Here are some points, one per row:
tensor([ 56,   6, -61, -27,  51, -20,  29, -61,  30,  -1, -60, -45, -14,
          3, -58, -10,  66,  39,  32, -26,  22, -32,  48,  40, -20, -32,
         -8, -17, -14,  -7,   3,  54])
tensor([ -23,  -24,   66,    0,   20,   14,   16,   35,  -54,   -5,    5,
         -13,   -3,   -8,   43,  -17,    9,    0,   50,  -60,    0,   48,
         117, -100,   10,  -21,    8,  -27,   -4,  101,  -75,    9])
tensor([ -8,  11,  -8,  83, -30,   8, -49, -13,  10,  54, -30, -25,  51,
        -58, -24,   4, -26,   3,  50, -69,  17,  -1,  19,  68,  37,  15,
         42, -15, -93,   2, -58,  33])
tensor([  50,   51,  -87,   -3,   46,  -57,   -5,  -13,  -12,   -4,    5,
           6,  -16,   15, -104,   65,   -9,   37,   28,   68,  -22,   18,
          22,   -7,   -9,  -14,   -4,  -27,   -1,  -11,   40,   14])
tensor([ 23,  55, -20,  25,  78, -59, -49,  25,   2, -18, -43,  18, -15,
         10, -48,  22,   4,  27,  33, -57,  29, -25,  23, -53, -49, -35,
         48,  60,  73,   5,  40,  13])
tensor([  4,   1,  60,  49,  45, -30, -30,  -2, -10,  28,  -7, -16,  35,
         20,  18,  34, -27,  -3,  73,  16,  43, -30,   1,  63,  41,  -5,
        -11, -52, -27,  73,  31,  12])
tensor([ 25,  31,  49,  32, -90, -12,  39,   0,  -5, -11,   6, -47, -76,
         11,  91,  68,  17,   1, -45,  35,  -8, -17,  42,  27,  41,  -4,
         53, -23, -21,  54, -32, -52])
tensor([-87, -32, -65, -19, -71,  61, -56,  73,  -4, -57,  30,   0,  -6,
          6,   9, -28,  32,  15, -55,  60,  29, -35, -52,  18, -56,  -6,
          5,  28,  32,  21, -29, -61])
tensor([  29,  -10,   50,   52,   52,  -21,  -24,   18,    8,   46,   -7,
         -19,   28,  -39,  -54, -127, -101,  -55,  -37,  -48,  -13,  -16,
          44,  -40,   67,   -2,  -52,  -67,  -89,   35,  -35, -127])
tensor([ 22,  37, -10,  16,  28,  62,  28,  -5,  25,  75,  41,  36, -34,
         16, -30,  36,  47, -17,  23,  50,  38,  47,  -4,  93,   0,   8,
         39, -26,  71, -28,   5, -14])
tensor([  85,  -66,    4,   59,  -13,    9,  -70,   33,   -9,  109,   14,
          27,   23,   15,   13,   -1,  -23,   48,    7,  -56,  -63,   42,
           1,  -11,   42,   33,   11,   51,  -17,   31,  -13, -110])
tensor([-26,  17,  39,  -4, -48, -31,  20, -58, -20,  68,  -1,  37,  70,
         11,  -2, -22,  59,  -9, -13,  22,  -3,  -5,  41, -64, -79, -41,
         15, -44,  54, -28,  17,  46])
tensor([ -11,  -41, -108,  -12,    7,   -9,  -50,   71,  -48,   -2,  113,
         -50,  -11,  -51,   46,   -2,  -18,  -76,  -40,  -30,  -22,  -52,
         -43,  -34,   21,   63,   13,   38,    3,   14,   -9,   57])
tensor([  -6,    5,   26,  -11,   -9,    8,   -5,  -53,   37,    9,  -38,
          17,  -34,   50,  -21,  -26,    2,    2,   -4,   29,  -85,  -24,
         -52, -127,  -45,   -1,   66,  -34,   19,  -24,   55,   51])
tensor([ 14, -18, -22,  62,  55, -19,  57, -44,  -6, -58,   4,  33,  22,
         43,  -4,   5, -14,   7,  56, -27,  78,  45, -29,  14,  -8,   6,
         22,  13,  -6,  -8,  46, -32])
tensor([-42,  27, 118, -87,  54, -14,  39, -45,  -7, -27,  57,  -1, -35,
        -41, -49, -16,  35,  38,  16, -33, -46,  39,  10,  -5, -11, -45,
         63,  22, -12,   6,   4, -76])
tensor([  3, -47, -10,  62,  55,  34,  65, -18,  37,   8,  15, -20,  44,
         -4,  13,  75,  39,  44,   5,   0,  91,  46,  29, -33,  22,  -3,
          7,  -4,  -1,  25,   4,  10])
tensor([-32,  -7, -52, -24, -66,  11, -32,  37, -60, -76,   4, -23,  -4,
        -43,  21,  -4,  24, -61, -45,  37, -29, -62, -31,  -1, -16,  68,
        -66,  63,   9,  53, -15, -13])
tensor([ 32,  71,  19, -53, -31,   4,  -6, -12,   9,  36,  -7,  84, 106,
         14,  38, -45,  39, -23,  18,   0,  11,  83,  45, -28, -45, -13,
         24,  40,   1, -22,  42,  17])
tensor([  8,   6,  12, -65,  29,  60, -35,  24, -45,  -5, -36, -19,  36,
        -81,  42,  78, -20, -25,  -5,  34,  25,   5,  -1,  31,  16,   3,
         24,  -4,  34, -32,  38,  -2])
tensor([ -72,   11,  -10,  -54,   -8,  -33,   14,  -11,   59,   20,  -68,
           7,  -53,   40,  -14,   25,  -14,  -34,   30,   10,   -5,   49,
          27, -127,   11,  -33,   33,    2,  -15,  -21,   39,  -22])
tensor([ 34, -47,  22,  51,  15, -33,  39,  -5, -18, -63, -52,  37, -81,
         15, -53,  13, -29, -49,  -4, -47,  15,  34,  11,  10, -33, -13,
         25, -44,  45, -12,  -1,  22])
tensor([  70,   25,  -33,  -64,  -52,  -52,   51,   31,   14,  -33,  -63,
           2,  -29,   65,   21, -127,    0,   37,   58,   22, -110,   16,
           0,   19,  -63,   13,   96,    2,   -4,  -46,   61,   14])
tensor([-36, -71, -66, -49,  13,  11,  15,  26, -16, -61, -15, -47,  58,
          7,  33,  -7,  -4, -72, -47,  88,  20, -98, -27,  61,   2,  -6,
         -3,  28,  14,  30, -60, -57])
tensor([  44,  -29,   33,    8,  -29,  -17,   22,   70,   22,   40,   12,
          11,  -13, -103,   17,   31,  -29,  -21,   19,  -20,   59,  -75,
          16,  -10,   -9,   11,  -11,   20,  -72,   34,  -48,    4])
tensor([-13,  67, -32, -10,   6, -17, 109, -14,  61,  45, -58,  40,   4,
         34, -17, -66, -24,  69, -22,   4, -29,  -2, -82, -10, -71, -22,
         18, -15,  73,  -7, -31,  45])
tensor([-17,  20,  40, -58, -36, -28, -23, -44,   4,   1,  -7,  85,  63,
         -6,  22, -61,  29,   0,  -9,  41,  10,  16,  33,  44,  74,  23,
         14, -56,  78, -23,  26,  60])
tensor([ -28,   34,  -47,   20,    6,  -69,   44,  -14,   61,  -75,  -64,
           0, -106,  -21,  -45,  -80,   35,   29,   33,    7, -118,   40,
         -50,  -98,   -6,  -83,  -42,  -35,    5,  -88,   37,    1])
tensor([ -9, -33,  51,  22, -25,  10, -12,  18, -15, -27,  50, -69,  95,
        -12, -21,  14,  -4,  -5,  -2,  39,  15, -38, -65,   1,  60,  55,
        -58,  10, -44, -96, -69,  22])
tensor([-11,  11, -34, -22,  34,  63, -12, -31,   7, -26,   2,  19,  28,
        -66,  53,  43,  39,  -1, -12,   1,  10,  21,  37, -53,  -9,  82,
         32, -50,  12,   9,  31,   5])
tensor([ 44, -16,  36,  -4,  48, -29, -60, -18,  33,  -6, -17,  22, -33,
         59,   7,  31,  24,  40, -55,  38, -41,  66,   0,  23,  15, -54,
        -17,  -2, -39,   5,  -1, 101])
tensor([-12,   0, -11,  30, 112, -16,  -3, -32,  18, -39,   2,  89, -62,
         42,  17,  36, -49,  14,  13,  -8, -53, -20,   2,  10,  -9, -13,
         18,  26,   0, -47,  -6,  13])
tensor([-49,  26,  66,  56,  15, -27,  22,   5,  36,  53,  37,  40, -67,
         27,  -8,  30,  67,  21, -16,  31,  -4,  38, -33,  58,  -9,  43,
          7,  16,  45,  22,  30,  30])
tensor([-40,  21,  17, -78, -34,  60, -36, -37, -29,  -5,  23, -44, -21,
         37, -16,  55,   6, -40, -31,   3,  29,  43, -95,  -3,  52,  51,
        -77, -14,   5, -30, -44,  42])
Along one direction, these points spread out more than along any other. Where along it does each point below lie, from 0 to 99? 50 is the average, and the first point above lies past it. One standard deviation of the points above along it is 16.
tensor([ 38,  13, -62,   1, -43,  -7, -42, -27, -28, -41,  51, -60, -46,
        -33,  70, -67,  21, -23, -27,  -3, 112, -30, -24,   2,  -1,  15,
        -38,   7, -20,  16, -61,  30]) 31
tensor([ 55,  60,  25,   1,   9,   8,  66,   2,   3, -47,  23,   7,  57,
         44, -90,  42,  43,  25,  27, -49,  35, -59,   1,  10,  68, -39,
          1, -33,   2,  10,  16,  -3]) 51
tensor([-49,   0, -29, -14, -32, -14,   2, -29,  65,   2,  25,  -9, -15,
         29, -83,  84, -25,  17,  20, -54, -68,  15,  33, 106, -10, -36,
         -8, -58, -56,  38,  25,  60]) 54
tensor([-116,   14,   32,  -15,  -73,   84,   51,   29,  -14,   -7,  -22,
           4,  -57,   26,  -24,  -47,   40,   36,  -50,   25,   47,  -37,
          39,   33,  -35,   30,  -40,   68,   16,  -65,   42,   23]) 49
tensor([ 56, -52,  57,  41, -54,  55, -38, -12, -14,  61,  26, -22, -36,
        -88, -16, -14, -73,  31, -19,  30, -40,   4, -21, -52,  48,  36,
        -68,  47,  -8,  96, -36, -16]) 30
tensor([-35,   4, -72, -33, -37,  60, -26,  39,  -5, -46,  44, -67, 108,
        -49,  31,   4, -50, -80, -36,  29, -15,  22, -42,  24,   2, -23,
        -33,  76,  -1, -18,  -8,  20]) 27
tensor([ 66, -15,  52,  23, -12,   1, -16,  14,  48, -14,  37, -34,  43,
         13,  68,   7, -46, -21,  46,   3,  62, -13,  -3,  18, -27,  13,
        -44,  22,  -3, -39, -49, -44]) 35
tensor([-81, -47, -34, -78, -16,  12, -17,  63, -99, -19, -84,  12,  19,
         17,  71,  18,  60, -11, -37,   9, -32, -32, -53,  69, -48,  52,
        -82,  76,  25,  -8,  -8, -32]) 34
tensor([ -17,  -49,   -9,   57,   49,    6,  -34,   -1,  -73,  104,    7,
         -31,  -19,    5,  -17,  -84,  -99,   29,  -20,  -89,  -56,  -24,
          23,    1,   72,  -60,  -31,  -40,  -82,    8,   50, -119]) 41
tensor([ 61, -24,   5,  35, -16, -25,   1, -13,   1,  11,  45,  27,  -5,
         31,  54,  61, -51,  16,  -5, -52,  66,  -9,  44,  60, -32, -13,
          9, -25,  16, -33,   6,  19]) 45
